One turn sends every row of this set to another row. A few are shown first. Where does it send the rows asked after them?
k_685: [-1.05 -0.04 -0.66  0.00 -0.97  4.81 -0.35  0.21  2.68  1.97  1.41 -0.86
 -1.69 -2.81 -0.86  1.48  0.78 -0.02  0.67  0.20  0.12 -0.82 -0.93 -1.95
 -0.69 -0.43 -2.54  0.12]
k_742: [ 0.20  0.62  0.61  0.70 -2.48  2.69  0.56 -1.85  1.35 -0.14  0.79  1.22
 -1.32 -0.43  0.50  0.27 -0.23  0.29  3.24  1.03 -0.57 -0.93 -1.33 -1.42
  1.52  0.46 -0.84  0.23]
k_478: [-0.04 -0.86  0.22  0.18 -1.61  2.84 -0.40  0.84  1.66 -0.81  0.37  0.89
 -0.97 -1.07 -0.42  0.94  0.52  0.93  1.26 -1.06  0.56 -0.86 -1.80 -3.40
 -2.00 -2.63 -1.59 -0.19]
k_768: [ 0.29 -0.24 -0.76 -0.45 -2.92  3.85 -0.32  1.12  2.09  2.00  0.41 -0.30
 -0.99 -1.51 -1.84 -0.14  1.68 -1.69  0.61  2.41 -0.18 -1.13 -0.72 -1.74
 -1.49  0.13 -1.08 -1.30]
k_429: [ 0.81  1.25  0.42 -0.86 -0.86  2.78 -0.32 -1.31  2.13  1.18 -0.40  1.41
 -0.11  0.36 -1.18  1.52 -0.47 -0.40  2.69  0.85 -2.01 -0.64 -2.37 -0.92
 -1.38  1.17  0.40  0.63]
k_888: [ 0.41 -0.77 -0.66 -0.47 -1.22  1.81  0.60 -2.37  1.83 -0.96  0.78  0.40
 -0.54  0.26  0.38 -0.19  0.47  0.14  2.04  1.03 -0.36 -1.99 -0.44 -1.83
  0.44  0.89 -2.32 -0.47]
k_603: [ 0.07  0.93 -0.18  0.15 -0.20  1.34  1.31  2.02  1.53 -0.13  0.92  1.02
 -1.85 -0.59 -0.26  0.40  0.65 -0.67  2.76 -1.97 -0.56  0.53 -0.26 -1.06
 -1.29  0.41 -1.09 -0.90]
k_994: [-0.30 -1.01  2.22 -0.92 -1.31  2.30  1.64  1.37  2.32 -0.25  0.96  0.90
 -1.96 -0.88 -0.04  0.32  1.32 -0.59  2.60 -1.22 -0.50 -0.41 -1.59 -1.83
 -2.08 -0.61 -2.18 -0.37]
k_314: [-0.09  0.80  0.84  0.35 -1.65  2.61 -0.41  1.53  0.11  1.59  0.61  0.73
 -1.28  0.26 -0.51  0.62  0.05  0.00  3.33 -0.84 -1.37  1.11 -1.20 -2.68
 -2.26 -1.59 -0.96 -0.45]
k_911: [ 0.62  1.25 -1.04 -1.01 -1.40  1.91 -0.71 -0.11  2.97  2.63 -0.14 -0.46
 -0.87 -1.63 -0.93 -0.17  1.03 -1.51  0.45  1.90 -0.28 -0.93 -0.15 -0.69
 -2.07 -0.04 -0.97 -1.11]
k_590: [ 0.74 -0.59  1.22 -0.28 -1.38  2.05  0.92  2.85  2.14 -0.97  0.02  1.39
 -1.01 -0.44 -0.38 -0.39  0.38 -0.21  1.10 -0.84 -0.05 -1.19 -1.35 -1.95
 -1.13  0.73 -0.15 -1.70]
k_549: [ 0.23  0.28 -0.22  0.08 -0.16  3.69  0.12  0.09  2.97  2.40  0.35 -0.25
 -1.10 -2.91  0.66  0.86  0.06  0.38 -0.38  1.17  0.35 -1.49 -1.87 -1.80
 -0.35 -0.99 -1.24  0.08]
k_265: [ 0.11 -0.26  0.02 -0.08 -1.50  2.88  0.68  0.06  2.14  5.43  0.33  0.25
 -0.86 -0.49  0.17  0.52  0.33 -0.23  1.77  0.40  0.19 -0.45 -0.66 -1.46
 -1.08 -0.62 -0.56 -0.28]
k_269: [ 0.23  0.11 -1.67  0.68 -1.27  4.34  0.25  1.10  0.95  4.13  0.72 -0.32
 -1.06 -0.45 -0.54  0.24  0.44 -0.62  1.85 -0.21 -0.16 -1.16 -0.11 -2.58
 -0.63  0.33 -0.76 -0.82]
k_17: [ 0.27 -0.53 -0.78 -0.65 -0.33  1.99  0.42 -0.77  3.02  0.37  0.84  1.78
  0.79  0.58  0.47  1.07 -0.05  0.14  0.40  1.83 -1.87 -0.67 -1.74 -1.83
 -1.60  1.25 -1.95  0.66]
k_918: [ 0.52 -0.13 -0.54 -0.68 -1.07  1.64 -1.05  1.98  0.67 -0.70  0.28  0.51
 -0.47  0.46 -1.29  0.69  0.83 -0.24  0.20  0.47 -0.48  0.87 -0.66 -1.97
 -2.33 -0.57 -1.30 -1.68]
k_78: [ 0.05 -0.14 -0.78 -0.33 -1.44  2.76  0.06 -1.73  2.96  0.61  0.65  2.45
 -1.14  0.70  0.84  0.75  0.60 -0.07  1.82  0.28 -0.42 -1.12 -1.14 -1.59
 -0.81 -0.56  0.31  2.31]
k_731: [ 0.06 -0.34  1.07 -0.99 -1.69  2.34 -0.26 -1.49  1.23  0.55  0.53  0.41
 -0.47  0.86 -0.44  0.57 -0.50  0.46  2.41  1.08 -1.19 -0.29 -0.66 -0.70
  0.77  2.30 -1.69 -0.96]

k_742 turns into k_731
k_429 turns into k_17
k_549 turns into k_265
Now find these:
k_269 turns into k_768
k_478 turns into k_314
k_994 turns into k_603

